runs of hidden systems
seq 1, q239 (9 x 26)
7	-15	40	7	-16	9	14	2	-11	37	67	13	28	-22	-12	-8	-15	45	-2	-28	26	14	-6	-1	56	1
4	-46	2	-29	15	-9	-36	39	5	-8	10	-16	-13	-18	9	-3	-1	2	-11	19	23	54	54	-13	42	-2
-29	20	-11	-33	33	-5	-24	18	8	-60	-26	-23	-3	-5	19	48	6	37	-9	-1	-18	-1	11	22	-26	28
-9	24	18	35	-22	13	20	10	-21	-19	22	-15	16	-6	0	40	-6	53	13	-46	-3	-8	-62	-9	-12	17
58	-52	22	28	-12	-3	20	39	-2	17	13	-8	2	-8	-27	-11	-22	13	1	-25	40	40	-14	-5	33	-5
12	-30	4	-44	8	-9	-19	25	55	-26	-40	-5	22	15	-15	-4	0	14	-35	2	27	22	53	29	15	18
-51	39	-18	-15	-26	26	-13	16	16	-41	-17	-2	30	4	3	33	41	13	-4	-32	0	-6	2	-16	-18	29
17	10	-19	33	-15	16	47	36	-34	-4	22	-12	16	-43	-27	24	21	-5	45	-19	21	10	-41	-19	-6	12
44	-14	10	10	4	-24	28	20	12	-7	-1	-38	25	-10	-56	-17	-22	17	2	25	41	0	22	29	21	-13
seq 2, q197 (9 x 26)
-45	10	2	-36	17	36	-19	22	20	-11	22	12	-18	-36	37	-13	22	9	-2	-37	-7	5	2	-3	-11	48
-28	6	9	-3	33	-33	-25	-22	-29	-19	-5	-45	-2	-32	18	6	-13	17	19	69	-21	8	12	11	-6	-5
48	-14	5	46	-8	-16	25	24	16	-17	21	-38	30	18	-55	6	-22	22	-5	-3	31	2	1	-10	10	-15
9	4	22	-25	2	21	19	1	39	-3	-5	35	19	22	2	8	-6	40	-26	-64	3	-24	-25	32	-12	38
-51	13	5	-35	-13	-8	-28	-42	-33	6	-11	22	33	-10	34	42	23	15	14	30	-27	13	3	2	20	5
-7	-18	-5	23	-14	3	-10	27	9	-8	35	-30	35	-35	-20	-25	16	-27	21	35	26	35	25	-52	18	-1
6	17	23	3	16	13	21	14	52	-16	-5	-30	-9	-10	-18	-58	-23	14	-9	-18	16	-32	-19	30	-36	33
-4	39	3	-10	0	-20	23	-39	-40	-2	-28	8	20	10	-7	45	-3	43	8	7	-20	-39	-24	54	-4	-11
20	-23	-13	-8	-10	3	14	7	-11	21	44	40	53	-6	-20	38	30	-10	6	-1	15	23	25	-22	48	-7
seq 3, q239 (9 x 26)
0	16	-2	-29	11	2	29	-26	16	-5	-37	33	64	-8	-7	25	18	2	16	13	-14	-25	-25	37	-32	39
-8	15	-4	56	-39	10	2	-14	13	3	45	-12	37	19	-31	-9	12	-19	0	0	4	-11	1	-60	6	-21
21	-7	-23	2	1	6	12	36	-13	7	-28	-19	-67	-18	-18	-50	5	-52	7	3	32	8	22	12	0	-20
-16	31	3	-50	8	-15	14	-42	0	1	-44	20	37	1	-10	10	9	16	-3	31	-8	-34	17	68	0	6
-31	37	-10	25	-29	13	-9	-25	-16	13	64	10	13	20	-2	14	14	-1	-9	-17	-12	-25	12	-42	23	-27
15	-18	-11	-1	30	6	10	30	-33	24	28	-10	-66	-53	11	-41	-2	-35	25	8	13	21	7	-2	13	-6
-7	-1	24	-35	29	-40	-12	-42	-7	-7	-29	-13	23	-5	8	10	-25	38	-3	57	-16	-8	12	53	7	1
-25	26	0	24	-21	4	-32	-20	-10	-5	34	1	-18	53	19	32	-8	31	-28	-37	-28	-15	1	-32	7	-29
24	-34	8	0	26	24	16	31	-17	27	22	21	-56	-38	33	-23	-8	-15	17	-37	2	26	-33	-2	-4	23
seq 4, q25 (9 x 26)
13	-17	-23	-11	-36	-3	-3	-19	-21	41	-37	43	7	22	-11	-1	29	-54	2	18	10	16	33	-6	33	-40
21	13	-48	18	31	4	29	12	-11	-19	41	-6	15	-17	-26	29	27	-37	31	23	-11	-18	6	-24	-20	-1
-37	43	21	9	-6	23	22	-7	-8	-4	0	-18	-1	-52	7	-31	5	11	28	-10	1	-27	-49	18	-30	37
-10	12	27	-7	-43	-14	2	-47	-51	45	-19	24	3	11	4	8	-7	25	0	2	1	-5	-9	27	44	-38
22	-4	-18	-1	24	-5	8	3	-4	15	80	14	14	9	-28	15	5	4	-12	-2	1	-13	48	-12	40	-28
-45	30	-11	-11	9	39	-10	25	21	-17	41	-1	-16	-30	20	-19	28	-10	1	-39	-4	-10	5	-25	-21	37
-40	0	14	-7	-30	-1	-30	-10	-52	4	-34	6	-14	-9	50	41	7	23	16	-7	-17	37	-35	-8	9	-3
19	-20	15	-1	19	-35	-4	7	-19	-10	27	-33	28	-5	-20	37	-26	57	-5	28	11	20	24	15	38	-18
-5	15	7	-27	-1	21	1	30	64	-27	10	-14	22	10	-31	-25	3	27	-37	-39	31	-18	35	19	4	29
seq 5, q25 (9 x 26)
-39	0	15	-23	12	-6	-16	-17	-1	-21	-12	0	61	-37	25	31	14	22	25	38	-21	21	-16	-1	-16	42
4	-3	35	29	-63	-7	9	8	-6	-3	-12	-26	48	-1	-33	1	-10	40	2	-12	41	21	-17	-2	31	-8
41	-13	-15	-42	0	9	34	34	4	14	-12	31	6	-4	-35	6	15	-2	-9	-30	38	2	32	46	35	5
-12	-2	-17	-35	19	19	0	-16	34	-3	3	51	57	-6	11	24	42	-34	8	12	-25	-5	9	-14	-20	37
-11	-11	15	42	-39	15	9	4	-17	6	7	-6	38	-34	5	3	16	-16	39	5	10	36	-50	-52	-7	15
12	7	2	-20	-14	-11	31	24	-50	14	-17	-16	-4	-49	-27	-7	6	10	28	15	41	13	9	46	40	-14
-11	44	-19	-35	4	-2	22	-25	7	-6	0	25	53	12	-34	28	29	16	-12	3	-4	-51	31	40	8	2
1	0	10	25	-20	31	24	-5	12	22	52	39	36	1	4	10	14	1	6	-45	-7	-4	-43	-39	-3	26
-15	-28	17	-19	-9	13	-4	19	-40	39	22	17	-14	-64	26	-25	14	-16	30	6	20	50	-1	-10	41	10
seq 6, q609 (9 x 26)
-3	40	1	19	3	-8	18	-35	-59	25	14	4	-52	7	11	4	-16	9	7	-11	-27	-42	-30	21	-3	-35
28	-38	11	-15	25	-11	-7	-28	-19	44	8	47	-44	24	37	7	-24	1	-14	-12	-28	9	-11	11	17	-19
-18	-22	7	-28	54	-5	-49	-6	24	-10	26	2	-37	10	49	-3	-15	15	-29	7	-37	8	29	-4	-3	8
-28	20	-26	3	22	-12	-32	5	-25	-41	-30	-34	-57	5	31	27	2	-4	5	17	-30	3	2	-5	-34	-12
45	-23	-26	32	7	-8	2	9	-2	-22	-54	0	-24	42	7	41	-7	-27	4	-4	-22	10	-32	-13	-46	-11
16	-28	14	21	-10	10	-21	-4	70	-14	-31	1	6	49	8	-23	-17	-12	-31	-22	-7	4	-16	-24	-40	19
-38	9	4	-17	-41	13	-33	9	35	-20	-66	-18	-6	11	5	-40	19	-24	-19	0	21	12	26	-4	-9	8
9	0	-45	-16	-22	4	4	26	5	-18	-49	6	24	1	-32	9	45	-54	11	19	24	13	40	-5	0	-5
19	2	-21	28	-6	16	29	3	38	-4	29	2	54	-4	-43	-14	25	-47	14	12	9	-14	1	-39	-21	12
seq 7, q779 (9 x 26)
-48	49	0	-33	24	22	2	-20	23	-11	35	17	24	-24	13	-1	22	21	-2	-12	-24	-43	2	17	-14	39
-19	-32	46	3	-28	-9	-23	-21	26	17	-24	-10	48	-22	6	-46	-7	-4	7	42	16	41	-4	-15	18	13
66	-35	-14	14	22	-25	27	35	-27	1	5	-17	-19	-7	-33	16	-16	-1	11	11	23	21	15	15	21	-26
-37	68	-16	-14	5	13	9	8	-25	-17	34	-15	-31	-9	-7	20	9	35	-5	-37	-7	-47	8	24	5	-1
-43	1	42	-6	-51	18	-16	-33	16	28	-1	28	56	-7	17	-16	11	11	1	-9	4	14	-19	-23	20	22
63	-70	13	-13	40	-19	6	8	23	20	12	18	20	1	-8	-4	-20	-5	-5	26	9	34	16	11	17	4
-13	28	-24	-9	38	-5	-10	35	-9	-37	28	-52	-54	-16	-5	-2	-6	18	-10	-1	2	-17	37	16	0	-9
-51	31	15	19	-61	23	-8	5	-26	-5	-7	-8	21	-19	8	17	21	23	18	-31	13	13	-38	-28	8	11
45	-43	27	-9	7	-12	23	-22	14	21	-2	44	59	20	-3	29	-16	27	-7	-3	-5	11	-23	19	12	14
seq 8, q779 (9 x 26)
-9	64	-21	21	-27	11	22	4	-26	0	-10	-12	-48	18	-27	-4	4	1	-5	-42	6	-55	-7	19	-9	-29
-26	8	14	-18	-39	20	-2	-43	-7	46	-18	63	12	10	26	-14	23	-25	2	-22	-16	-8	-19	-2	9	2
31	-51	2	-2	42	-13	-11	-28	24	31	28	33	6	6	18	-26	-11	-44	-3	42	-24	12	19	-18	1	-4
3	4	-13	32	32	2	-8	28	1	-17	26	-52	-69	-18	2	-43	-16	-22	3	9	1	-4	8	-17	-24	-9
-21	21	11	40	-45	11	0	0	-53	7	-20	-14	-41	-3	21	11	-6	14	20	-36	-4	7	-58	-15	-9	-16
24	-16	12	12	-13	-4	1	-47	4	30	2	48	19	61	8	36	-15	16	-21	-23	-26	-12	-24	-7	5	-20
12	-15	-7	-21	29	8	-24	2	69	-6	6	14	-22	44	6	-33	-8	-25	-43	-9	-9	-12	43	-6	-15	3
-27	-15	-18	2	2	15	-32	33	-5	-20	-32	-18	-47	-28	34	-14	21	-45	19	7	-3	39	-1	-34	-28	17
11	0	-10	46	3	-15	8	-11	-40	-18	-12	-13	8	4	13	58	-1	3	32	16	-32	6	-56	-23	-33	-6
seq 9, q609 (9 x 26)
15	-32	-3	-13	16	-17	-19	27	39	-44	-63	-34	5	8	-7	-4	-7	-6	-8	28	11	27	18	10	-26	15
-8	31	-28	22	-32	5	-3	8	34	-49	-39	-23	34	43	-39	24	19	-6	-14	-12	9	-24	11	-15	-33	-3
-2	5	-4	29	-60	34	18	16	12	10	-31	17	17	1	-15	-19	32	-49	14	-34	26	12	-30	-35	-15	15
13	-30	23	-18	-15	2	14	-2	40	26	-22	14	52	-23	-25	-52	8	-27	7	27	35	19	16	10	17	20
-22	34	-6	-11	-16	-2	2	-2	15	-5	31	-22	41	-8	-46	-27	15	4	-11	23	30	-26	61	4	34	-15
-2	47	-28	9	-18	18	44	6	-46	20	40	5	-6	-34	-34	-5	28	-18	30	-18	18	-31	-4	5	16	-14
30	-15	19	-1	20	-6	40	-36	-21	55	37	42	22	-27	-1	-14	-8	-8	24	17	-8	-13	-30	17	22	2
-11	-2	34	-6	19	-19	-19	-35	-3	33	63	-5	-10	-1	11	-29	-35	37	-21	18	-7	-12	24	9	44	-25
-15	31	-11	-25	28	-3	-7	9	-44	2	27	-11	-71	-15	16	13	-7	29	-5	-18	-10	-19	19	32	22	-18
seq 10, q983 (9 x 26)
-12	-29	24	8	1	-2	-13	14	-51	11	11	-12	-17	-55	43	14	-8	17	36	10	1	59	-34	-16	13	14
40	-44	15	-10	33	-39	-1	-20	7	10	-3	-5	27	2	-16	-6	-27	4	-4	61	3	20	31	24	24	-17
-5	29	8	-17	-18	-3	5	-20	50	-21	-9	6	59	47	-32	12	3	37	-40	-19	9	-41	22	25	5	2
-33	23	12	2	-46	35	13	5	-21	9	-5	31	22	-20	15	21	29	8	20	-50	4	9	-49	-18	-4	28
19	-60	-6	-9	18	-3	-13	16	-32	24	6	27	-12	-31	32	21	12	-35	26	22	-6	63	2	-27	18	4
16	-29	3	-19	20	-32	-31	9	26	-27	-18	-28	6	28	-16	13	-20	27	-33	29	12	20	57	14	24	-19
-24	52	15	2	-41	-6	17	-16	-5	-21	-30	-24	42	11	-34	19	3	54	-5	-14	17	-33	-8	37	8	-5
-3	10	-8	8	-12	19	35	-13	-35	27	39	38	43	-35	2	29	36	-15	40	-6	-8	-3	-35	-25	5	14
17	-55	-11	-11	15	10	-23	32	30	5	31	18	10	-10	10	-6	13	-39	-3	6	11	52	35	-46	18	13
seq 11, q983 (9 x 26)
66	-59	-25	-6	28	-19	4	18	8	0	-2	22	8	33	-13	41	-5	-12	-12	6	-1	26	27	-2	11	-15
-14	21	-13	-13	-16	-5	-11	27	32	-59	-54	-35	28	23	-26	31	11	30	-20	-9	16	-2	23	17	-19	13
-25	34	-7	31	-59	2	12	-15	-59	6	-25	-4	20	-14	-10	30	28	-8	37	2	5	1	-32	-15	8	-19
35	-23	-36	6	24	1	22	27	-24	14	55	18	8	-19	-24	28	23	-31	21	9	7	16	24	-27	25	-14
-15	0	-10	-26	5	6	-24	41	46	-38	3	-36	13	-10	-22	-25	11	-1	-18	10	31	14	61	-5	10	14
-55	48	17	-3	-61	0	-15	-23	-32	13	-23	-22	-2	-11	-8	-24	9	15	3	6	20	-9	15	13	36	-29
5	12	-2	-4	24	2	26	-11	-47	33	80	23	-2	-32	2	16	3	16	19	-6	-9	-15	0	7	38	-12
-4	-29	22	-19	43	7	-13	16	58	-11	53	-9	29	-36	8	-38	-9	10	-9	12	4	16	20	-12	2	45
-33	-5	46	-16	-43	-4	-27	-36	23	28	-42	3	10	8	11	-54	-14	8	-22	9	18	9	12	16	25	-4
seq 12, q197 (9 x 26)
-33	51	-2	21	-10	6	24	-29	-50	10	34	6	13	-26	6	26	15	18	31	-7	-22	-31	-44	-1	-3	-1
29	-40	5	-28	17	-5	25	27	-23	24	21	13	20	-58	-11	-4	10	-7	29	20	28	36	16	19	42	14
-14	15	16	-24	12	-5	-15	-22	50	7	17	-11	0	20	-22	-59	-14	7	-39	11	13	-36	56	25	19	-10
-38	59	4	24	-28	9	9	-3	-45	-6	29	-26	-23	-7	-2	18	-1	43	6	-38	-1	-31	-24	-1	10	-15
26	-24	-16	-37	42	1	17	47	-30	-12	18	5	0	-48	3	39	14	18	22	-5	11	31	11	24	19	23
0	-20	17	-23	42	-21	-30	-24	49	-3	39	-8	14	22	2	-24	-27	22	-38	31	-14	-9	51	4	15	-5
-31	25	33	40	-50	4	-13	-5	-11	-10	19	-38	-4	12	-1	1	-22	57	-10	-34	11	-3	-29	-18	14	-12
4	-5	-15	-36	9	11	9	53	-7	-39	-26	-4	17	-32	0	47	23	27	15	-24	17	27	-3	23	-3	39
-6	-11	-1	-20	49	-20	-19	-33	48	-20	23	5	49	13	6	11	-3	5	-15	51	-35	-13	28	-4	-16	16

runs to name
seq 13 (2 x 26)
65	-43	-5	36	18	-15	28	-16	0	14	6	23	27	29	-10	34	-17	-15	12	12	-19	4	-38	-13	-21	-8
3	31	-8	-5	32	-5	-3	-6	35	-24	-13	-25	-52	33	-10	-30	-25	5	-33	-11	-10	-53	18	36	-30	-8
 => q779
seq 14 (2 x 26)
-16	26	-12	24	-8	-8	-7	-32	13	3	-22	-25	-16	10	-16	-55	3	-56	3	46	-5	-30	17	-9	-26	-26
27	11	-31	14	-16	-1	17	-10	-4	25	-17	10	-40	35	-35	-36	7	-59	-11	0	11	-28	28	4	4	-48
 => q609
seq 15 (2 x 26)
48	-6	9	36	-23	-5	54	8	-7	25	8	-13	12	-10	-54	-31	-16	-6	14	-2	41	-8	-19	13	14	-16
3	27	6	-34	11	0	18	-8	-32	32	8	19	-49	-10	0	-12	-10	23	-10	-27	3	-36	11	61	29	-13
 => q779
seq 16 (2 x 26)
23	-15	-32	-25	26	-16	19	-5	-44	18	-43	26	-22	-22	7	19	20	-47	32	38	-11	9	4	26	-7	-13
-2	4	-30	19	20	-15	-29	-6	26	-40	29	-27	5	50	-10	31	-4	0	-26	17	-24	-13	37	-34	-16	-23
 => q983
seq 17 (2 x 26)
11	-19	14	27	-26	-12	-6	-34	15	11	-72	3	5	30	6	-21	-9	-37	7	30	-10	10	-32	-10	-35	-8
59	-19	-14	37	4	-23	31	-7	-12	16	-16	-17	-19	14	-36	-23	-21	-40	13	31	12	-8	-2	4	-8	-38
 => q25
seq 18 (2 x 26)
27	-6	-2	33	43	5	34	23	9	-22	55	-22	18	-33	-13	14	-8	5	28	1	-9	-5	-38	-22	-34	31
-20	26	40	6	-9	-16	-3	-17	-2	-16	-33	-45	-17	0	3	-21	-40	60	-12	-10	5	-22	-28	46	-9	2
 => q779
seq 19 (2 x 26)
20	-28	9	2	9	9	15	-39	-17	59	16	65	-1	-1	27	-3	3	-33	14	-3	-26	3	-31	-8	6	-1
-6	-34	31	-11	36	-17	-37	-20	21	19	41	-11	-21	-8	29	-46	-31	6	-18	35	-12	18	33	-7	26	-7
 => q609
seq 20 (2 x 26)
16	-18	-8	-1	28	3	9	15	-16	-23	-32	11	-19	-11	35	51	1	6	24	-13	-32	17	-55	8	-45	31
37	-24	32	41	-1	-8	19	-17	34	-6	9	-3	53	25	-13	10	-29	27	-2	-4	-9	-1	-51	-11	-22	15
 => q239
seq 21 (2 x 26)
57	-53	-2	9	12	-20	7	31	-20	-16	-37	-7	-9	5	2	49	-16	12	11	2	6	48	-21	8	-2	-4
18	-17	14	-28	35	-16	7	2	53	-20	-22	-19	42	-14	-24	-29	-9	6	-5	41	14	-5	25	40	-14	31
 => q25
seq 22 (2 x 26)
33	-37	10	25	2	-21	-30	14	5	-14	-28	-33	-60	41	13	-4	-40	10	-23	-5	1	27	3	-6	-1	-29
-3	15	-38	14	-14	15	-15	30	-15	-28	-14	0	-45	41	8	53	14	0	-16	-53	-11	-4	2	-22	-17	-17
 => q779
seq 23 (2 x 26)
-4	14	18	58	4	0	-3	-21	18	-7	3	-32	-35	17	12	-33	-33	-2	-5	-7	-24	-26	-49	-22	-51	-1
47	-10	-6	19	14	7	36	-5	4	26	-25	18	-42	12	-5	-36	-14	-43	5	-13	-4	-26	-33	14	-37	-5
 => q983
seq 24 (2 x 26)
5	-17	-11	-15	-23	3	-7	-24	-36	43	-52	52	-38	20	27	5	13	-38	2	-4	-12	14	-6	5	12	-24
10	-5	-33	14	35	0	-9	-28	6	12	46	27	-7	26	11	10	12	-48	0	23	-44	-19	16	-40	-17	-17
 => q779
seq 25 (2 x 26)
23	-31	21	-8	-9	-7	6	-27	21	14	-76	32	6	30	18	-1	-16	-8	-8	-4	-10	7	-38	25	-28	12
-19	-23	11	-16	-24	-1	-53	-6	51	-9	-12	2	21	41	6	-8	5	0	-44	1	7	25	53	-27	25	-6
 => q609
seq 26 (2 x 26)
-24	15	30	27	-71	18	4	-30	3	27	-36	18	34	9	-3	-26	9	-13	8	-15	12	3	-41	-20	-2	2
66	-51	-1	-20	31	-15	21	-14	4	37	-13	47	-3	21	-5	0	-15	-21	-8	11	-7	2	7	29	12	-12
 => q779
seq 27 (2 x 26)
36	-26	-12	15	35	1	23	40	-42	13	46	-7	-40	-47	-1	4	-5	-12	32	-2	9	25	-11	-9	11	-1
18	7	26	1	54	-23	21	-32	16	-9	15	-8	12	4	2	4	-39	45	-3	16	-30	-41	-26	43	-28	16
 => q609
seq 28 (2 x 26)
-3	-8	-1	18	-45	-8	-20	-6	24	-30	-41	-6	63	40	-17	40	14	9	-9	6	7	21	3	-28	-1	-7
46	-12	-27	-25	26	3	33	31	38	-30	-39	13	24	14	-34	23	11	-7	-8	-12	11	-10	11	36	-28	29
 => q779
seq 29 (2 x 26)
-3	20	9	41	-30	0	-15	-29	-10	16	-9	-5	-58	53	12	-15	-25	0	-24	-30	-15	-25	-22	-16	-8	-44
15	-21	-8	9	-20	24	-18	-10	18	27	-12	47	-33	50	23	-4	5	-37	-24	-46	-15	6	-9	-31	-7	-11
 => q779
seq 30 (2 x 26)
-37	10	29	-12	-16	1	5	-35	-52	34	-5	18	14	-54	30	-1	7	8	40	21	-10	11	-40	13	14	14
36	-43	12	0	14	-33	-5	1	-31	17	25	-10	5	2	-9	25	-27	29	-2	27	8	36	26	4	49	-32
 => q609
seq 31 (2 x 26)
25	-38	2	-10	26	-21	-12	-13	45	-10	23	4	65	27	-18	18	-7	12	-21	37	-8	10	39	-12	11	-1
-14	13	21	-4	-60	16	1	10	34	-11	-36	2	47	26	-26	-2	7	31	-24	-45	38	-2	0	9	10	11
 => q983
seq 32 (2 x 26)
-35	24	-14	-29	-25	27	9	32	-41	3	2	19	1	-49	9	22	47	-1	27	-28	17	16	-1	3	22	20
27	-36	5	-3	28	-16	25	-3	-18	10	17	12	59	-41	-4	32	9	-2	39	44	-3	32	-17	-2	6	19
 => q609
seq 33 (2 x 26)
-5	4	21	-37	-20	-20	8	-24	-44	27	-8	19	36	-15	-18	18	2	35	2	21	18	9	25	45	62	-20
-12	3	8	-25	17	1	2	-11	8	-2	63	23	69	-10	-4	43	11	46	-5	0	-9	-5	16	0	30	21
 => q983
seq 34 (2 x 26)
-9	0	-1	8	-16	-15	6	-39	5	17	-8	5	65	-16	-24	-21	19	-38	23	67	3	-1	14	-13	8	-8
9	22	8	27	-33	24	43	1	20	23	17	-3	19	-19	-45	-60	8	-25	12	-17	36	-29	-15	-2	-1	6
 => q197
seq 35 (2 x 26)
9	-27	17	-48	27	-26	0	-31	-39	26	-22	35	6	-13	28	30	-9	19	10	35	-19	20	1	45	28	-2
6	-17	16	1	22	-19	-16	-21	32	-22	30	1	56	34	4	48	-21	52	-22	10	-28	0	1	-11	0	6
 => q983
seq 36 (2 x 26)
-9	-36	9	-3	-39	33	-20	22	32	17	-10	29	8	1	19	-19	23	-33	-6	-32	17	48	-1	-46	11	24
14	-25	-31	-11	15	1	4	22	8	-29	-41	6	33	-21	0	29	35	-45	33	31	-4	29	0	-12	-33	29
 => q239
seq 37 (2 x 26)
6	-3	-8	-3	-8	22	33	23	7	-16	-26	21	50	-31	-7	33	33	-6	32	-17	7	11	-40	-6	-31	50
8	-19	30	-11	-22	-4	29	-14	-18	27	-27	22	61	-41	-8	1	8	3	36	21	21	26	-33	18	16	22
 => q25
seq 38 (2 x 26)
31	-5	2	-19	35	2	31	5	-18	38	57	21	-39	-19	-9	-25	-16	4	-4	-21	9	-19	12	29	34	-10
-60	32	-12	-29	11	14	-36	-32	19	3	28	18	1	-3	29	-18	25	-21	-13	10	-27	-24	38	-18	-2	7
 => q25
seq 39 (2 x 26)
-9	-10	3	-7	-12	17	-22	15	21	-32	-54	13	-7	29	35	36	5	13	-15	-45	-16	19	-31	-7	-37	30
30	-23	5	27	-9	20	31	16	18	-4	-2	26	41	-1	-1	25	10	-6	17	-33	-3	16	-61	-26	-32	38
 => q239
seq 40 (2 x 26)
-27	18	9	-25	23	21	12	-11	-4	1	38	39	32	-31	30	35	21	27	13	-23	-31	-10	-32	3	-10	44
-17	-27	28	-20	10	-21	-16	-16	-18	17	13	-8	39	-49	8	-12	-1	8	20	63	8	42	21	3	35	8
 => q197
